Rotation paths and how fast each direction turns (degrees each step)
Each turn is a multiple of 5 degrees from 10 to 175, or 0.
Each row of a path follows its step; steps can be skipped.
path 1
step 0: [ -9   5 -47   3  11 -35  -3  -2  -1   4   6   1   9 -19   9  -4 -11  14
  -4 -29  -3  10   9  24  16   9  11   3  16 -44   1  10   7   1  -6 -22
  15  36   5 -40 -18 -28 -16   3  -7 -17   4  -4  28   1   7 -16   5]
step 2: [ 18  -2   2  22  -5 -22  -3  -6  13  16   7   8 -19 -29  17  10  -4   6
 -15  -4  -7 -40  10   1  37  17  27 -16 -35  -4 -12  -5   6  11  -6 -28
   1  19   1 -28  -3 -34 -27   6  19  -4  16   5   7   3  34  -9  -9]
step 3: [-23  -5  34 -18   1 -37   1  26 -15  11   9   5 -24 -16  -2 -26  -3 -23
  22  -2  -4   3  21  24  17  14 -14  -6 -12   0  -4  28  -2   6  -9  -3
  21  37  -6 -18   7   5 -34   4  24 -19  11  -4  29   3   5  13 -18]
step 5: [-33  16  17  25 -12 -19 -10  29   2   5 -26   2 -10  -1  -5 -30 -14 -14
  14 -23 -10   2   6  34  13 -10  40  16   2 -19   1 -15  -1  16 -18 -24
  -9  13  -1 -18 -25  -7   3 -14  14 -14   8 -20  26  -8  20   1 -27]
step 6: [ 18  -4  22  16   5  12 -17  25   5  26  18  -6 -11  18  -4 -11 -37 -34
  17  -6 -10 -18 -10  18  33  -2  17 -22 -14  21 -19  -2  19  -3   5 -18
 -22  26  12 -30  13 -12  -5  14  -3 -28   2  -3   7   0  12 -23  12]
step 7: [-31  25  26  28   3  -3 -12   7   6  18 -14 -16  -2   3  18   5  -2   0
   7 -20 -11 -27   9  -7  17  22   8   1   3   5   3   6   7  -4   0 -11
   1  52 -11 -15  14 -29 -35  -9 -11  -9  -7 -14  38   8 -14  21 -28]
step 8: [-30 -10   0  14  21 -19 -12  38  -2  -3  17   2 -16   1 -12  15  -5   1
   7 -21  -5  27  -1  15  23  19 -17   2  -4  -8 -29  11   6   7  17 -24
 -13  26  20 -39  -5   3  -9   2 -20 -19  -5 -22  32 -24 -15 -13  25]
step 9: [-18   0  -7  43 -12  -5   4 -10   7   7 -18   9  -2  22   5 -14 -17  -8
  -5 -11 -20   8  30 -12  40   2  16 -20  27 -17   6  -9 -13   9  -8 -24
  11  43  -5 -42 -13 -23  16  -8  -7  -9  -5   1  14   4   6   9  23]
step 10: [ -7   0  18  16  -5   7  10  18  11  12  18   6 -25 -12  14  21 -28   0
  14 -25 -21 -30  16  17  25  -6  23   6 -31 -13   5  20   1   8  22 -18
  11   9 -11 -35 -16   2  -8 -11  27 -12   1 -36   5 -18   7  -7  27]
Speeds:
[  4  -2   2  -4  -2  14  -2  -6   3   0   4   3   2   9   4  -2  -2  -7
   4   0  -4   4   6  -4   3  -3  -6  -7   2   1  10   1   1 -13 -10   4
   6   5  -2  -3   2   0  -4 -10  -1  -2  -4   1  -1   3  -2  -3   1]
130
[ -3   4   0   0   5  -7  -6  -1  -9  -4   0   3  -1   1   5  -4   4  12
  -4  -3   4   7   3   5  -1   2  -8   4   5  -9   2  -2   1  -7   2   0
   2   2   4   0   8   9  -3  -2 -13   1   1   1   3   0  -9  -6  -3]
90
[  4   0  10   3   0  -1  -5  -8  -2  -1   5  -6  -5   0   3  -8   6  -2
   6  -6   3  -4   7  -2   2  -7   7  -7  -6  -2   5  -6   3   0  13  -9
  -1  -4   0  -1   4  -1   0   4   4   1   4   1 -11   3  -6   1   0]
90
[ -1  -3  -2  -3  -4   3   1  10   2   1   4   5  -3   0  -3   5   8   1
   7   2  -1  -8   6   2  -1 -15  -8   3  -8   4   4   1   5  -2   2   2
  -3   2   8   0   4   4   2   2  -5   1   5  -7   2 -12   3  -3   6]
170
[ 4 -3 -7  4 -3  5 -7  2  0  0  3 -1 -1 -7  4  3  3 -2 -3  0  2 -2  1 -4
 -5 -3 -2  4  9 -1 -7 11 -7  0  7 -7  4  4  4 -7  5 -2 10 -9  6  4  3 -8
  0  9 -5  2  3]
35
[-8  0 -2  3 11  5 -2 -2 -1  6 -2 -2  4  0  4  7  0 -2 -6  0 -6  3  1 -2
  0  1 -1 -2  3 -2  9 -2  4  6 10  4 -2  1 -2 -3 -1 -7  4  3 -8 -9 -9 -9
 -5 -6 -5  5 10]
35
path 2
step 0: [  1  23   1 -14  19   4  -1  15 -10  22 -19 -23  45  15  13  34   2  -4
  -7 -15  -2  12 -13  17   2 -35 -12  -4   5   8   3  11   3  42  -1 -13
  34 -22 -26   4  17 -28  -7  21 -14  -5  -1 -10 -15   9  -5 -13  19]
step 1: [ 36  -3  23   6  11  -4  -9   5  -4 -12 -22 -24  36   5  18  11  13  -2
  -5 -20  -3 -10  16   3  -3   0  -9   4  30  -7 -17   8  -3  -2  33  22
  34  27  18  -5   4 -16 -13   1   5  -2  -9  27   0  21  -2 -24  45]
step 2: [ 28  48  21  20 -11  28 -10  -8  16 -13 -17  -7  -1  -6  34   9   8  26
  -4 -22  -6  -6 -15  12  -9  -8 -15  -1  11 -33   5  -5 -13  -6  23   7
 -11 -19   3  -2  -1  13   0  19  19 -10  19  18   5  24  32  15  22]
step 4: [ -2  32  19  -3  47   4   3  28  16   2 -18  -3  32  24 -14   5 -26  10
   5  18   7  -7 -11  -4  -2 -18  -2  24  24 -23   6   2  -5   2   1 -13
  16  -3  -5  34  30   5 -21  -5 -21  22   6  -2  -5  18   9 -34  -1]
step 5: [ 35  34   3   2   5  11  10   7   0 -22 -25   0  26   7  16   9 -25 -38
   0  -9  -6   5  -5  16  26 -42 -14  -1  22  -5   7   9  11   4   6  18
  30  24  23  19   9  22  -7 -12 -15  -2 -11  14  25 -12   2   9   8]
step 6: [ 11  35 -11  -5 -14   7 -12  10  -3  13 -13  -3   1   9  49 -13  18 -16
 -10 -31 -14   7  11  12   6 -41 -20 -10 -24 -12   1  15 -10  13  16 -12
  -9 -17  -2  27  26   9   4   2  10   5  -4  30  -5   8  -2 -20  37]
step 7: [-13  -4   6  10  16  14  -5   6  14   2 -14   1  20 -13  20  26  23  -2
   9 -42  -1   5  12  23 -22  12 -31 -11  11 -57 -11  -1  20  12  -2  -5
  18   1   0   7  34   1  12  12 -11 -14 -11  -5 -19  11  -2 -33  16]
step 9: [ 23  33   6  -3   3  21   2  -1   1  -3 -17 -17  10  -6 -12  14 -15  19
  -8  12 -14  -3 -48  22  -1 -41 -45  15  10   5  10  11 -11  26  21 -11
  18   2  -4 -15   5  33  16  13  -7 -11  -5   9 -14 -16  -4  -3   9]
step 10: [-13  31  -5 -20  28 -11 -12  12   1 -10 -25  -1  15  -2  12 -11  13 -17
 -23 -15  -5  -7  -7   7   5 -10 -31  21  32  22 -38   3 -15  -2  19 -13
  13   2   6   1  26  14   3   7  -7  29  25  28  -4  -2  -1 -30  28]
Speeds:
[  1  -7   3   1  -4   7  -5  -5  -2   6  -3  -7   4   6  -8   0  -7   4
   8   3  -6   5  -7   3   9   1  -4  -4   0   1  -3   0  -6  -1   2   1
   2   5  12   8 -11  -1  -7   1   3   1  -5   6   4   1  -2  -1   2]
95
[  1   2   7   0  -1 -11 -11   1   1  -2   3   0  -8   0   2  -1  -3  -2
  -3  -4   3   2  -2  12   6  -8   6   1   5  13   1   1   3   1 -10  -3
   4  -3   6   3   1  -6   2   0  -4  -2  -4  -2   6   1   0  -6   8]
70
[ 9  5  2  3  6  1  7 -3  5  0  6 -9  0  8 -2 -5  9 -1  5 -3  5  2 -3 10
 -1 -2 -7 -8  2  3 -1 -9 -3  6 -1  6 -1  4  0  0 13  0  1  2  2  8  1  2
  0  4 -1  0 -4]
0
[  8   5   5   7   4   4   0  -8   4   1  -1   5  -3  -6   2 -15   6   1
  -8   9  -8   0   2  -4   5  -3   1  -1  -1   1   2   9  -4   7   6   7
   1   5   4  -4   0   1   2   2  -1  -7   2  -2   6  -6   1  -4   0]
95
[ -6   3   4  -1   7   0   0   4  -6   3  -1   8   7   3  -4   4  -3  -9
  -7   6  -2   2  -4  -3   2  -5   1   3   2   9   3 -10  -4   9   7  -3
   3  -1   1   1   2   2   0  -7  -8   7   2   4   1  -8  -7   9  -2]
70
[ 0 -1  2  1  1  2 -1  1 -6 -4  0 -1 -9 -6 13 -4  5 -5 -3 -5  5  3 -6 -4
 -1  6 -9  7  1 -1  8 -5  1  3 -4 -1 -2  3  3  4 -5 -2 -8  3  7  1  8 12
  2 -3 -6 -3  0]
85
path 3
step 0: [ -9  -2  22 -18 -19   5  23 -12  33 -12  -9  -7   1   2   6  16 -17   0
  16  26  -8 -28 -11  -7 -24 -29   2  10  -7 -11 -34  13   0   5 -11  12
   6   2  -7 -16  24 -18  12  -2  37  -1 -13   3   2  23   9   2  18]
step 1: [-22   9 -14  -2   3 -19   6 -22  -6 -21   6   0  11 -11  -2  17 -13   2
 -27   1  -6  15  -8  -2  11   3  25   9   1  25  14  -7 -11  -1  -4  11
  22 -35   6  26   2  -1  23  13 -27  17   4 -14   2   5  -7 -52  13]
step 3: [  5  12  -2  24 -23   0 -25  -7 -16 -13   8 -12   8 -21  20 -10  -7  22
  15 -25  11  -4 -46  -7 -24 -13   8 -18  -5  -8  -1  24  16 -24  -4 -17
   6   8 -12   2   1  19  -1  -6   4   2 -34 -14  12   3 -14  12   4]
step 4: [  0 -13  -9   7  13 -15  22 -12   5  -9  -4   4  -4   4  32  -5  -2  -2
  -8   5  20   9   8  17   6  -3  -2 -22 -15  23  32  10  -3  -9 -11  33
 -29   7  14 -23 -10 -25 -26 -21 -15  -5  18  -9 -20 -17 -22  -4  20]
step 5: [ -1   4  10 -24   2  -2  10  23 -20  13   5   4   3   5 -15 -35  -2 -13
  21 -10 -30  -6  -7 -41  21  -1 -10 -16  35 -21   2 -17  17   9 -23  -1
 -15  -2   0   9   7 -10  -6 -18  -2 -15 -12   6 -32  13   1 -14  -4]
step 6: [-19  -2 -15  17 -23  -3  -2  14  36  12  43  -5   7   6 -15  -6 -13  17
 -27 -16  -1  -4   5  -3 -10  -7  -7   7   1  24   3 -23  15 -17 -15  -9
 -15  -7  -1 -17 -28  13 -12  33  28  13   3  10  10  -2   5   7 -11]
step 7: [ 17 -15 -26  -4  -5  -3  11 -32 -28 -12 -11   9 -18  44 -14   2  47 -14
  19  -3   9 -23   2  -4  -3   0   6  10  -6  25  -7 -20  -2  19  10  -8
  -4   4  16  -3  -7  19   1 -10  -6   8   4   5  13 -18  -9  -1   0]
step 8: [  4 -10   3 -23  18 -17 -54   7   1  13 -13   2  13 -17  -9  29 -11  -7
  20  21   5 -10   8  -4 -11 -14 -26  -5  11   0 -11  11  12   2  16  26
  10 -12 -12   2   2  24 -26   9  -3  -7 -15  14 -24 -11  15   3 -14]
step 9: [-20  -1  -8  18  -3  20   9 -37  -6  32  16 -22  -4   2   7  19   2   2
  -2   0 -10  24   2   2   2   3  -3  -9  20  -2  -7 -15 -19 -13   7  30
   0  -5 -19 -19   0 -11  22  14 -21 -21   6 -24  24  20   6  31 -13]
Speeds:
[ 0  4 13  0  2  5 -4 -2 -5 -7  2 -2  4 -1  3  0 -5 -4  2  3 -7 -2 -7  5
 10  0 -4 -2  5  6 -2 -4  6 -7  0  1  6  5  0 -1  2 11 -1 -5 12  9 -3 -1
 -2 -4  5 -4 -2]
145
[  0   7   7   0  -3  -5   0   5 -11   1   4  -2  -1   1 -19   1  -2   0
  -9   0   0  -1  -1   3   2  -3   5   1  -3   2  -1   1  -4   1  -4 -11
  -1   7  -5  -7  -6  -3  -4   1  -4   2   3  -7   4   0   2   1  -6]
90
[ -7   7   8  -2   3   6  -5 -12   6  -4  -6   4   0  -3  -7  -2  -2   2
   4   3  -7   4  -1 -10  -3  -8  -2   0  -1  -1  -2   0  -3  -6   2   7
   2   2  -1  -8   0  -9  -7  -2  -9  -3   4   2  -3  -6  -4  -1   5]
85
[  0  -8   0  -2   1   0   1   6  -7  -2  -3   1  10   0   3   3   1  -2
   4  14   4   2  -2   0  -7  -9  10  -3   4   1   1   2   3   4  -2   1
   6  -4  14 -10  -2  -4   2  -1   0  -3   0  -2   0  -7   1  -7  -2]
100
[-9  2  2  0  6 -1 -2  6 12 -2  7  0 -3  1  7  5 -5  2  1 10  5 -4  8  8
 -1 -1  0  0 -2  0  0  3  0  8  2  0 -9  8 -6 -3 -3 -6 -6  2  2 11 -1  4
 -5 -7  3  2 -3]
170
[ -2   5  -7   2  -6   0   1  -8   0  -4   0  -5  -1   4  -2  -2   6   5
 -12  10  -5  -6  -7   8  -1  -5  -2  -7  -6   8   8  -2   4   1   5   0
  -2   4   2   3   9  -5   9   3   3  -4  -1   0  -2  -5  -6   3   1]
120
